Points on a branching shape with no loops
kire: 7 -5 -4 4 -8 -4 18 -21 30 -3 19 6 19 16
Mim: 20 -13 4 -12 -10 0 -32 -32 20 -9 25 -18 17 -2
Taza: 1 -2 -6 8 -15 -10 27 2 43 7 14 25 9 14
bis: 10 4 4 9 -3 -15 24 7 3 1 -9 13 13 12
lon: 4 -1 -6 -13 8 -14 -16 -17 11 -2 5 -19 -5 -9
Fom: 3 11 18 0 0 4 3 8 -27 12 -23 10 7 4
pidim: -16 -9 5 1 27 17 -11 11 -13 -5 -2 -8 -12 -12
Guvo: -17 -2 5 0 39 14 -6 9 -16 -11 -2 -7 -16 -3
Banu: 17 -8 -3 -13 -4 -7 -29 -25 11 -3 17 -19 6 -10
zite: 5 -5 -6 6 -8 -7 21 -13 37 0 19 11 18 19
Sed: 19 31 -7 -3 -44 14 6 -6 8 11 -19 19 -11 -22
Keku: 13 15 -10 -4 -23 3 -41 7 -13 1 -6 9 -4 10
Vopo: -21 -13 6 0 -4 16 10 6 -28 -5 16 -13 -29 -4
paro: 0 10 16 0 5 5 3 7 -24 6 -21 7 3 2
dosu: -3 4 -21 1 18 -26 -1 6 -21 -16 -22 -31 -18 -3
luz: -5 -31 17 12 -24 -4 -4 16 -11 13 1 0 25 -33
fop: 18 30 -6 -3 -42 13 7 -6 9 10 -17 19 -10 -20
befo: 19 -14 5 -12 -9 0 -30 -31 22 -10 28 -16 18 -2
Sevu: -15 -11 5 2 19 17 -12 12 -12 -2 -4 -6 -9 -17
nevu: -16 1 5 5 33 17 -2 16 -9 -10 1 -6 -10 1
pes: -5 -6 -7 11 -5 -8 24 3 41 6 18 19 11 17
mosu: -1 -6 -8 11 -9 -11 27 -1 45 5 20 21 14 20
Rir: -5 6 12 -1 15 8 2 7 -20 -1 -16 3 -4 0
bezi: 8 11 19 -4 -14 4 -6 8 -30 27 -26 14 14 5
Nak: -17 -4 1 3 35 12 -5 8 -5 -8 5 -6 -12 -1
kem: 9 18 -2 -15 -33 18 -47 17 -18 23 -14 15 2 8
Sepo: -12 -6 -3 7 15 3 6 4 18 0 11 3 1 7
Duf: 12 -10 2 -8 -11 0 -4 -33 13 -7 29 -3 15 -3
tatat: -22 -9 6 1 5 18 7 7 -26 -7 12 -13 -27 -7
zezi: -6 -6 -7 10 -2 -7 21 3 38 5 17 17 10 16
Sunez: -16 -5 -1 4 29 9 -2 6 2 -5 7 -4 -7 2
kopu: 17 29 -6 -3 -42 12 8 -6 9 10 -17 20 -10 -20
gunaf: -22 -8 6 1 10 18 6 8 -26 -8 11 -12 -26 -7
situ: 12 16 -7 -7 -26 9 -43 11 -14 7 -9 11 -2 10
pefid: -9 -6 -6 9 4 -3 15 3 30 4 14 11 7 13
gepet: -15 -12 6 2 15 17 -12 14 -12 -1 -4 -5 -6 -18
tise: 1 -1 -6 7 -16 -9 26 2 41 7 13 25 8 13
mis: -10 -24 10 8 -10 5 -9 18 -13 9 -2 2 14 -29
kepa: 20 -13 5 -12 -9 0 -32 -32 21 -10 27 -18 18 -2
toziv: 21 -2 0 -8 4 -35 20 -23 -10 -5 5 4 27 -1
sef: 9 5 4 11 -4 -14 25 10 4 2 -10 13 13 13
solid: -17 -7 5 1 30 17 -11 11 -13 -6 -1 -9 -14 -11
peba: -2 7 -20 3 18 -30 2 8 -26 -19 -26 -31 -18 -2
Rim: 8 11 22 -2 -13 2 0 8 -32 26 -28 14 16 7
besa: -11 -6 -5 8 10 0 10 3 24 1 13 7 4 10
ras: -12 -27 4 -4 -18 9 10 4 -27 1 25 -13 -33 5
tipul: -20 -4 4 1 34 17 -4 10 -19 -11 5 -10 -20 -6
melor: 2 -6 -7 9 -8 -9 24 -7 42 3 20 16 16 20
gufo: 21 -13 5 -12 -9 0 -32 -32 21 -10 27 -18 17 -2
lalo: -4 3 -17 -4 14 -19 -4 -6 -5 -10 -15 -25 -14 -3
fozir: 9 11 23 -1 -11 2 3 8 -31 25 -29 13 17 7
Zozir: -13 -17 6 4 5 13 -12 16 -12 3 -4 -1 1 -23
Kesib: -1 1 -8 -10 9 -15 -9 -15 9 -6 -4 -20 -8 -5
Des: -2 6 -20 2 18 -29 0 8 -25 -18 -25 -31 -18 -3
bil: -2 -6 -8 12 -9 -12 29 2 47 7 21 24 13 19
Zube: 10 18 -4 -11 -31 16 -46 16 -16 16 -12 13 1 10
kat: 10 5 4 10 -4 -14 25 10 4 1 -10 14 13 13
vuso: 3 -1 -6 -12 8 -15 -14 -16 11 -3 3 -19 -5 -8
fug: 23 -3 0 -10 6 -38 19 -27 -11 -6 8 4 30 -3
mus: 21 -2 0 -8 4 -35 20 -23 -10 -5 5 4 27 -1
ren: -14 -24 5 -3 -16 11 10 4 -27 0 23 -13 -33 3
vop: 11 17 -5 -10 -30 15 -46 15 -16 14 -12 13 0 10
kovu: 7 -5 -5 4 -8 -5 18 -20 32 -2 19 7 19 17
fanu: 6 -5 -6 6 -8 -7 21 -14 36 0 19 11 18 19
segu: -16 -5 0 4 29 9 -2 6 3 -5 7 -4 -7 1
nuseb: -10 2 10 0 25 11 0 7 -17 -6 -11 -1 -10 -2
rakag: 3 1 -5 5 -18 -8 25 1 39 8 10 25 6 10
Zele: -21 -5 5 1 27 17 -1 9 -21 -10 7 -11 -22 -7
teger: 4 3 -4 4 -21 -7 24 0 36 7 7 26 4 7
rukun: 10 -6 -2 -1 -10 -2 12 -30 21 -6 22 1 19 11
Nule: -4 3 -16 -5 13 -18 -5 -7 -3 -10 -14 -25 -13 -3
kote: 0 9 16 0 6 5 3 7 -24 6 -21 7 2 2
kib: 5 4 -4 3 -22 -6 23 -1 34 7 5 26 3 5
zusa: -3 3 -14 -6 12 -17 -5 -10 1 -9 -12 -23 -12 -3
lor: -9 -6 -5 8 6 -2 13 3 28 3 13 9 6 11
Vafod: -2 10 -19 5 16 -32 3 7 -28 -21 -30 -31 -17 -2
gige: -13 -16 6 4 7 14 -13 16 -12 3 -5 -2 -1 -23
taba: 7 11 22 0 -8 2 4 8 -30 21 -27 12 14 6
dufot: 13 -7 -5 -15 1 -10 -26 -20 10 -1 14 -20 0 -12
bika: -6 5 12 0 18 9 2 7 -20 -3 -15 2 -6 -1
Popa: -3 3 -10 -8 10 -16 -7 -13 5 -7 -8 -21 -10 -4
vaboz: -13 -16 6 4 6 14 -13 16 -12 3 -4 -2 0 -23
mas: -6 6 12 0 16 8 2 7 -20 -2 -16 3 -5 0
Fubi: -12 6 6 10 20 18 7 22 -1 -7 -2 0 -2 7
Ludo: 7 11 16 -7 -17 5 -13 9 -30 28 -24 14 12 4
raton: -16 2 5 5 32 18 -1 16 -9 -10 1 -5 -9 1
podo: -8 10 7 14 8 16 15 27 7 -3 -7 6 4 13
Bazi: -5 -6 -7 11 -5 -8 23 3 41 6 18 19 11 17
beroz: 24 40 -7 -4 -49 20 0 -7 2 13 -25 16 -13 -28
rus: -21 -12 6 1 -1 17 9 7 -27 -6 15 -13 -29 -5
selon: -8 4 11 -1 20 9 2 7 -19 -4 -14 1 -7 -1
bege: -4 2 -19 -3 16 -20 -4 -2 -11 -11 -17 -28 -16 -3
muka: 16 1 2 1 0 -25 22 -8 -4 -2 -2 9 19 5
ser: 11 -8 -1 -3 -11 0 8 -33 15 -7 24 -1 18 6
Fudis: -2 6 -20 2 18 -29 1 8 -25 -18 -25 -32 -18 -3
zazo: 14 14 -10 -3 -22 2 -41 7 -13 0 -5 9 -4 9
geto: -17 -7 5 1 32 17 -11 11 -14 -7 -1 -9 -14 -9
sog: -12 -6 -4 7 14 2 7 4 19 0 11 4 1 8
zam: 19 -14 5 -12 -9 0 -30 -31 22 -10 28 -16 18 -1
mene: 33 52 -7 -4 -57 29 -10 -7 -4 17 -33 12 -16 -36

How do the paths from each line's first point branch along the strands? (one pair of brackets a fork, the group with the point earlier in the line first; the first line done for you)
gunaf (teger bege Vopo luz)
(((teger bege) luz) Vopo)
Sepo (mas rus rakag peba)
((mas rus) (rakag peba))
Sepo (lalo ren selon rakag)
((lalo rakag) (ren selon))
taba (solid Ludo rakag ser)
((solid (rakag ser)) Ludo)
gige (dosu rakag kote mis)
(((dosu rakag) kote) mis)
kepa (dosu Ludo mis teger)
(dosu ((Ludo mis) teger))
Kesib (fozir kib rus Nule)
(((fozir rus) kib) Nule)
Kesib (rakag podo bika zusa)
((rakag (podo bika)) zusa)
Rir (Fudis kib gunaf fozir)
(((Fudis kib) gunaf) fozir)
Kesib (Vafod taba tise Sevu)
(Vafod ((taba Sevu) tise))
Mim (taba kopu Des pidim)
(((taba pidim) kopu) Des)
zam (Fom kopu ren bege)
(((Fom ren) kopu) bege)
Sepo (kib pidim Fom lon)
((kib lon) (pidim Fom))
